One turning vector, and how many ticks it has turned:
The counts run from 0 to 544.
[ 10  -5   0  10   2  -8   0  10  -1  12   1   9   1 -11  22   1  12 -21
  -3  -5 -11 -12 -10  -1  15   9  12  -4  -4  -6   4   8   0 -11  -1  -5
 -24  13  -4   1  -1  -3  12   6   9   0  -1   8  17  -1  -8   2  14 -11
   5  -9  -9   5   3   6  15 -25  14   1 -13 -12 -15   0  -6   0  -1   4
  -2   4   0   0 -17  11  -1  -6] -> 39
[  2  17  -1   2  16 -14  -7  -5   2  -2  -3   4   4 -14  -6  -1   0  -1
  26   3   6   0   7   2  -9  -6  -7 -24  -5  -8 -11  12  -6   2   3   0
   9   3   1  -8  16   0   1   4   8   9 -11   3  12   6  -7 -10   4   2
 -10  18  -5  23 -13  12  15  10   8 -35 -13 -12 -18   0   0   3   0 -22
 -15 -13  -1  -7  -7   8   3  17] -> 118
[ -1   0   2  -4  10   0  -7 -11  24  13  -5 -19   2   2  -6   7  21  -4
  16  12   2  15  -6   4   1   6   0  -1  -3  -4 -26   5  -6  -3   9   9
 -14  -3  10   3  17  14  -2 -11  13  10   4   8   5 -14 -15   3  11   4
 -12  -2 -10  -2   4  -2   5  -7  -2 -16  -5  -8 -11   1  -4  19   5  22
  -7   6  11   6 -21 -12   8   6] -> 148
[  9   8   5  -1 -10   5   2  11  10   9 -15   1  -3  -7   0  -1 -12 -15
  -7 -18   2   5   6  20  -2  14 -11  -1  -3 -19  11  -4   7 -19  16  -3
  20  -3  18 -16 -16  -6   4  -6   4  10  -7  -5  -4   2   3  11   2   5
  14  -9 -11 -20   7   7  -1 -26   3   0   2   7  -5  -6  -2   3   2  10
   5   9 -21   7  -8   2  10   2] -> 76
[-15   0   2 -15 -14   7 -14  14  -5  -9  -8  11  -8 -22  -2  13 -12   0
 -10  -7  11   1  14   9 -24   0  -8  -3  -9  -2  -3   4 -15   2  22 -17
   7 -20   5 -11  -6   2   7  16  -7   1  -9  -8  -2   1   6  -8 -11  -5
   0  15  -8  -2   3  20 -11   6   2  -5  -6   4   6  -9   0 -11  12   6
  -6 -11 -16 -15   9  17   0   0] -> 324
[-11 -13  -5 -16 -14  -8 -21  -1   6  -9 -10  -9   4 -11  -6  16  -6  18
   5  10  15   6  -5  15  -5 -15   7 -15 -20   5  -7  11   2  -7   8   5
   0 -12   5  -1  22  -8  -7   6   9   6  -5   0   4  -5  -4   0   2  19
 -29   2 -17  10  -9  -8  -2  13  -5  -8  -9  -5  -4   0  -5  -9  -2  -1
 -15 -14  -2 -15   2  13   6   2] -> 16
[ 13   1  -1 -17   1  16 -14 -10  13   7  -9  -4  -7   8 -19  20  -7   1
  -5   2   9  30   6   1   3   3  -3  -7   1 -17  -2  -7   3 -10  16  -6
  14  14   4  -6   1  -1  -2  -2  16   7  -8  -3 -11   2   1 -10   2   8
  -6   3  -9 -10  -5  -7   1   1   5   0 -20  -1   1  -9  19   2  23  19
   0  13 -12  -1  -7  -8  13   2] -> 522
[  0   9 -23  -4   2   2   2 -10  14   5  10 -12 -14  15 -13   1   5   8
  -2  -1 -12  23   6  15 -10 -12  -5   7   4   7  -1  -1  -6   7  -2  17
   4   5 -17  -5   8   2  -5  15  16   0  13  23   6  -3   1   6  -4  -8
   9   2   2   6   1   2   8  10   3 -19   2  -7   1  -5  -6   8  21 -11
  16  -4   8  -2 -15   6  11  20] -> 431
[ -5   2 -12   2  -2 -10  -2  -9 -11  14 -13  -5  -7   5 -14   0   0  -8
  -8   7  10   5   4   6  -8   4  -8   2   1   4   6   3  12   8  -8  21
  -3 -12  -8  -5   8  -9   2  35   3  -6   1  13 -19   3  -1   0 -12  -9
  -3 -11  24  -7   8   1   6  -3  -8  -1  14  -4  12  -7 -21  16   5 -17
   4  13  10  -2  -2  24   0  -7] -> 435
[  7   5   7   3   4  -2 -19   3   8   3  -6  11  10 -15   8  -7 -11  -7
  12   1   8 -15   0 -15  -3  -3   1  -9  -5 -10  -3  11  -6  17  -4   7
  -3  10 -17   7 -14 -15   9  11  -3  -6  -2   4   7   1 -11 -15   2   8
   3   3  -8  17  -5  -5  17   7  19   0  -9  -8  -2 -18  -4 -20  -2 -20
  -4  -4  -9   2  13  14  -5  -4] -> 368
[-15  -7  -2 -12  -1   9 -11  -6  -8  -4   4 -11   2 -10   0  12   4   8
  -7  16  21  -8   6 -10  -5  -2   2   0  13   8  -7  -3 -13  -5  11 -24
 -17  -1  10  -1  18  17  -3  -7  15  -3  -4   6  12   0  10  -2   5  -8
 -14   7 -11   8   9  -9  -5  14  18  -8 -10  10  -1  15  -5   3  -2  -3
 -23 -12 -10 -19  -9  -6 -15  -2] -> 48
[ -6   6  10  12  -2   3  11  -7  -1  14 -10  -6   3  -3  17  -5  15   5
   1  -7   0  -5   1   7  -6  13  -3  -9  -3  -7   7  -8 -17 -16  -3 -17
  -3   6  25   5   2   9   5 -21 -11   5   0 -11   8  -3   2  11   5  15
 -17   7 -15  10  -2  12  -5  15   7 -15  -1  -1 -26  -3   0   2 -11  -5
  -3  -5  -1  -5  -1 -26 -12  11] -> 248
[  7 -20  -9  -3  -4   2  -1  -4   4  10   1  -6   1   8 -14  11  -7  -2
 -11  22 -11   6 -18  -2  -1  15   5  33   0   0  -3 -18  20  12   5  -1
 -20   5   2  10  -7   7   2   1  -8   3  17   4  -7 -14   0  -2   4   0
   3  -9   5  -7   6  13   2  -9   2  19 -10  -4  -5 -12  -4 -13  -2  12
  13  15  -4  -2 -12   1   3  -6] -> 308
[-13 -15  -2   3  -9   4   3  -8  -4  -5  -3 -10  15   0   1  28   1   7
  -6  15   4   4  -3 -21  -7  12  -5   7  -2   3  16 -25   4  -7 -15  -7
 -15  -3  16  17   6   5  -7   4   1  -4  -5  -5  11   5   7 -12  -8  -8
   9   2  -2   2   0   6  -2  23   3   2 -20  -4   7 -17   5  -5   4  -2
   1  10 -13 -10   7 -13  -7  -1] -> 343
[  4  -2   7  -2  -6   6 -26  -6 -17  -2  -4  10  -7   6  -3  18  -7  -8
 -11  -2  12 -10   1  -7  28   8  -2   1   8 -17  14  -5   7  -6  -3 -18
  -9  13  -3 -11  -1  -3  -2   4   3   6 -16  -9 -11  14  19   2   1   6
 -10 -12   0   3  -6  -4  -4  -5  19  -1  -9   6 -11 -17  12 -13   8  -3
   5   2  -1 -13   9   6 -19  -8] -> 517
[ -5 -11  10  -3  -1  25  -1   3  -5   8  -5  -3 -14  -5  -1  22  -6  -8
   7 -10  20 -11 -14  10   0  -1  -1  19   6   5   2 -20   1  15  -5  -1
   6   4   8  12 -16  -1  -7 -14  -5   3  19   6  -7   0  14   8   6   5
 -10  -6   9 -10  22   8  -4  -9   1   6  13   8   7  -3  -6 -16  -7   5
   2 -17  16  -2  -6  13  -5 -15] -> 63
[  5  -5   8   7  -7 -10 -12  -1 -10  15 -11  -1   9   2   3   7   8 -15
   0  12   2   9 -13   0  24  22   0  -4 -13 -13  15  11  21 -11 -11   2
 -30   1  12  -9   9 -13  -3  11   8  -2 -11 -21 -12   9   4   0  -6  -4
 -12 -23  -7  -9   7   0  -4  -9   0   4  -6  -5  -3 -16  -8   4   1  -3
   0  19   7  -2   1   1   0 -14] -> 140
[  7  11   4  -4  -3  -2  -1  -3   0   3  10   9  -9  16   0   5 -19 -14
 -18 -15 -14  22  12   9  -6   7  -2   4   8 -17   4   4  -3  -1  24 -20
  -1   5   1 -21  -1   5   8   3  16   6  -7  -2   4   5  11   6   3 -13
  13  21  -3  -8  -5   4 -11   2  11  -3 -17  -2  -7  -9  11   9  14  -2
  15   9 -17  -3  -7  -8   6  -4] -> 419
[  6  -5  -7 -11  -8   9  -5   2   5  -8   6   5 -11   9 -11  22 -15   0
   5  -5  10   7  -6   5  -4   1  -5   9  -7   3   9   3   2  11 -16   3
 -14 -13 -17  -7   4 -10  -5  28   1   4   5   0   2   0  16  -9 -10 -10
  13  -5  -4  -8  -2  14 -12   9  -9  16  -7 -17  16 -16  11 -10  23  -1
  12   3  -1  -5   5  17   9 -12] -> 438
[ -1 -16  16   3  -6   5   9  11  18  12  -9 -10   7  -8  29   8  -3   5
  13  -3   7   7 -13   9  -4   6  11  -5 -27  -1  16  -2  -4  -5  -1  10
   1   6  24  19 -17 -14   0  -4   5   1  13  -6   4 -15  -8   5   9  10
   3 -15  -5  -6  22  -1  -6  -2  -8   1  12  -3   3  -3  -9   3  -2   8
   3  -1   6   6   4  -1  13 -10] -> 31
[ -2  -5  -5 -11  -5   8  -9   3  -3   3 -28  -4   2 -25 -10   5  16   0
   0  10  26  -9   0  -8   1  -6  -8  -8  -1  -3 -10   1   4   4   4  -6
   1 -17   6  -4   6  -3  15  -4 -15  -4  -5  -2  -5   9  -8  -2   3  13
 -30   5   1  -4  -7   7   8   5   9   0  -6   7  -7 -14   2  -9 -11   2
 -29   0  -4 -17  -3   4  -8   6] -> 357
[-14 -11  -2  -1 -18  -5 -10  -2  -4  -8 -12  -5  -4 -15   4   7   4   8
   3  -1  24   5   4  24   4 -15  -2  -5 -13   3 -13  11  -8  11   5   1
  -1  -6  11  -3   9   0  -8  -3  -2  -1   6   0  -3  -7  -1  13  -3  15
 -41   9  -1  11  -2   0 -12  17  -4  -3  -2   6  -7   5 -12   1  -4 -15
  -8 -19  12 -14   5  12   0  -2] -> 17
[  2 -12 -11   4 -19   1 -13  11  10 -10  -5 -12 -13 -11   3 -15  10   4
   2  -7  19 -17  -4  16   6  -8   2  14   0   0  -3   6  -6  -4   4  -3
 -28  12  -8  -9  11  14  -5  -4  10   7   9  11   4  -6   5  15   1  11
 -13 -15 -22   5   7  -3  -6  -9   9   3   3   9  -8  14 -21  -2  -8  -1
  -3 -14   0   0  -9   5  -3   2] -> 51
[-20  -5   2   3  -7  11   4   2 -16  -4  -6  -6  -1 -20   5   3   1   2
   2  -1  18 -10   0   8 -17 -11  -3   2 -10   9  -4  -7  -5  -1   9 -21
  -5 -21  23  -8  16   8  -2  -1  -3   6  -2   0  17   4   3   7  -3  -5
 -20  11  -8   2  11  23 -14  10   5 -14   6   9  -8  13 -19   0  -9  -8
 -13 -17  -1 -17  -6   0  -1   5] -> 460
[-10   7 -17  19  -2 -19  -1 -12  -6  -2 -12 -12   3 -16  -7 -10   7  -1
 -16   8   1  -2  14   6   6   3 -12  12  17  -2  -7 -20  16  -4  12   3
   8   8  15  -7  10  20   7   0   4  -2  -3  13  -1   3  -2   8  -5  13
 -16   0  -5   4   1   8  14  -1  10 -17  -7   9 -13  -3 -16   5 -17 -19
  -9   5   0  -7 -12  -6  -3  15] -> 217
[  5  11   0   1   3  17 -12   1  20   0  -3   2  -3 -15   4   2  11   4
  17 -10  13  -9   0   3 -14 -11  -5 -20  -2  -4   0  11 -29  -9   6   5
   3  13 -13   1   0   0  12  -2   7   3  -1  13  14  -2  -8   0  14  11
   3   2 -26  13  -5  -6  14  -6   9 -12   1  -7  -6   9  -7   1   9   4
 -18 -20  -4  -5  -1   6   1  16] -> 496
[ -2   2  13  -2  -1   2  -6  -2   2   5  -8   3  -3   4   5  23  -2  -1
   8  -4  10  10   3  30  -2   6   4 -15 -15 -23   7  16  -4 -15   4   0
  13   8  25 -10   0  -5 -15 -17  15  10  -7  -9  -2  -6  15  10  11  13
  -5  -2   2   8   2  -2 -11  -6  -2 -17  -5   3  -6  10  -4  13   3  12
   4  -6   4   1  -1   2  -1 -10] -> 280
[  3 -16   6  -4   2   6   3   6   2   5   2  15  -4 -19  15  27 -12  -5
  13   2  11  -8  -8  -5 -15  -5  10  -8 -19  -5  -1   8  -4  24   0   5
  -2 -12  -4  17 -14 -11   5   1   9  -9  13  -1  11  -3  -5 -11   8  -4
  -3  10   8   5   7   2   6  -1   7  10 -14 -10  17  -5  11 -14   3   3
  -1 -10   2  -9   4  13   5 -17] -> 28
[ -5   1  -7   6   4   8  -1   4   7   3  -9  -2  -2  -9  -4   3   3  -6
   9  14  18 -25 -12  13 -14  11  -2  10  -2  -3   3 -12  -4   6 -19  10
   3   3   5   1 -11   6  -3  -2 -14   7  14  21   3 -20   6   6   2  13
  12 -17   2   7  10  23  14 -13  -3  -5  13  -4   1   1 -27 -10 -12  -6
  -4 -17   4   4  -7  21  -8  -2] -> 198
[ 12 -16 -11   1  -2  -2   6   2   4  11   3   3  -2 -11   4  17  10 -18
   8  -5  -4  -3  -5  13  18   6   9   5  -3  -4   0   3   8   4  -4  -4
 -27  -9  -1  -8  13  12   4  -9   8  -6   8  -6   3  12   5  -2   5  -5
 -19   8 -10  -4   3  13   1  -9  -3  22 -27 -18   3  -5  12  -7  12  10
  -5  10   7  -4 -13   0   7 -22] -> 142
[  9   3 -11  -1   7  15   8  12  -4  15  -8   4  -1 -15 -12  -4   0 -18
  20   4   9 -11  -1   5 -23   3  -8  18   5  -4   3   0  -2  26  -1   1
  -8 -11  -4  -5 -20   8  -2   3  -3  -8  19  -6  -2  -2  12 -11   2  -8
  13  -7  -2   2   7  19  -4  -8  -5   9  -1  -2  14  16  -2  -3  -5 -15
   0  -7  -5  -2 -15   7   0 -13] -> 539
[  1 -14  -1  10  -5   9  -1   1  -3  -6   6  -5   3 -10   8  19 -14  13
  15  -5  10   0   3  -1  -4 -13   4   3 -25  -1  15   1 -12  12  -9   3
 -14   6  -5   8   4  -4 -16  -3   3  -7  13 -11  16   5  19   2   3   5
 -10  10   1  14  -2   1 -21  28   6   0  -7  -7   5  12   5  -7  -1 -25
  13 -14  -1 -17   5  -6  -4  -6] -> 131
[ -4 -18 -12  17  -3  -7   9  -3   0  -4  -6  -9   4 -11   3  14   9 -10
  -3  -2   7 -16 -13   1  15   9  -3  16   4   4   4 -25  18  -1 -13   1
 -21  -2  17  -3  19  14  -5 -13  -4   2   4   6  12   6  11   7  -5  10
  -8  -4 -12   4   8  11   8 -11   5   1  -4  -6 -15   8  -9  -9  -9  -3
  -9  -2  10  -3 -11  -1 -14  -1] -> 346
[  2  -1   4   8   2  13  -9 -18  -1   9  -5 -20   1  16   4   7  -9  11
   0  13   4   0  -7 -11   6  -3   2   1  -5  -4  16 -16   1  -6  -7  -2
  14  28   8  19  -8 -12  -1 -13   6   9   9  10  -2  -2   5   8  11  11
  -4 -15  10   3   2 -18   6   5  17 -16   6   6  -9  -8 -12   1  -8 -14
   5   0  -3  -5  -6 -16 -10   2] -> 511
[ 18   2 -10   5  -4   3  -1  -2  -7   7 -12   9  -9   5  -1   5  -6 -20
  -8 -20   9   2   0  19  22  10   0   6  11 -13   3  -4  23  -1   1  -3
   1  10   5 -14  -7  -3  13 -13  14   2   5   0 -14  10   6   8  10  14
 -16  -6  -3 -13   3   0  10 -26  12   7  -9   3  -8  -1   0  -2  -8   3
  -1  10  -4   4 -11  11   7 -16] -> 519
[ -9 -15 -10 -10 -16   1 -17  -2  11  -3  -1 -10   4  -5   7  15  -2   2
  -5  20  14   0   5 -13 -11  -1  10   8   7   4  -1   3   1  -5  21 -13
 -21   2   2  -6  14  19  -2 -10  21  -4   5  -1   8  -6  -4  -7   8  -8
  -8   7 -17   5   0 -11  -1   0  11   5 -28   3   4  15  -2   6   1   6
 -13   2 -24 -11  -7  -7  -4  -1] -> 47
[ -4  -1 -10 -20  -4  14 -16  -5   3  -6   2  13 -23  -4 -11  11  13   1
 -10 -13  10  -7   8   4  -7  -3  -9   3  13   3 -13   3 -17  -4  -1  -7
  -5  -3 -20 -10   5   8  14  18   4   1  -7  15   3   2   9  -2  -1  -6
   1   7   0   4  -2   9   0  -6  15   5  -3 -12  13 -16   8  -2  24  17
   9  -9   7 -16  -2  24  -3   3] -> 188
[ -1   6   9  14   3   0   0  -9  -4  12  -5   0   6  16   9 -13  -8  -8
 -10  -5  -3   0  -6  -5 -14  16  -8   7   5  -2  20 -16   0 -10  -1  -3
   4  12  14   7 -23 -10  15  18 -13  12  -1   5  -6  -7   0  12  -6  -5
  17 -12   7  -9   9   2   6  -1  14  -3  20  -5  -4 -24 -12   1  -3  -7
  14  15  -4  10   4  -6   0  -4] -> 204
[ -2  -7  11  11   7   5  10   0  -8  21 -12  -6  15 -12  18  14  -2  -4
  10  19   7   1  -1 -24  -3   3   2  -6  -2 -13  13 -17   3   8   5 -11
   5   8  14  14 -19   4  -3 -24   7 -10   3  -4   8   7  -8 -12  13  10
  -6   3  11   5   7  -3   2   8  12  -6 -10  12  -1  -2   9   0 -17 -13
  -9   1  -9  -9  -3 -18  -7 -11] -> 376
[ -5   3  15  -1  -1  -9  -3 -18   0  19  -2  -4  -8  -4  12   2   0   4
  -1   6  16   8  10  -7  -4  -5   0 -16   0   3  -8  18  -1   8   0  13
   9 -12  -2  13   4 -15   9  20  11  -9   1   6  -8  -6 -16   6   3  -1
 -14   3  18  -1   7 -16   4   6   6  -3  14  -1  14 -31 -12  11  11 -20
  -4   7  13  -4   1  13  12  -9] -> 23
[  0   1   9   0 -20   9  -3   5  -2   5  -2   3  -2   3  22   7  -5  -3
 -13 -11   7   1   4   1  -7   4   3 -17  -3  -6  16  11   0 -30   7 -18
   2   1  12  -8   4 -10  15  -5  23   7  -3  -3   4   8  -4  11   8  -3
  -9  -1   3 -16   7  -7   1 -15  18   3  -8  -7   0   1  -5  14   3   9
  -7  13 -19 -15  -3 -10   5 -11] -> 42
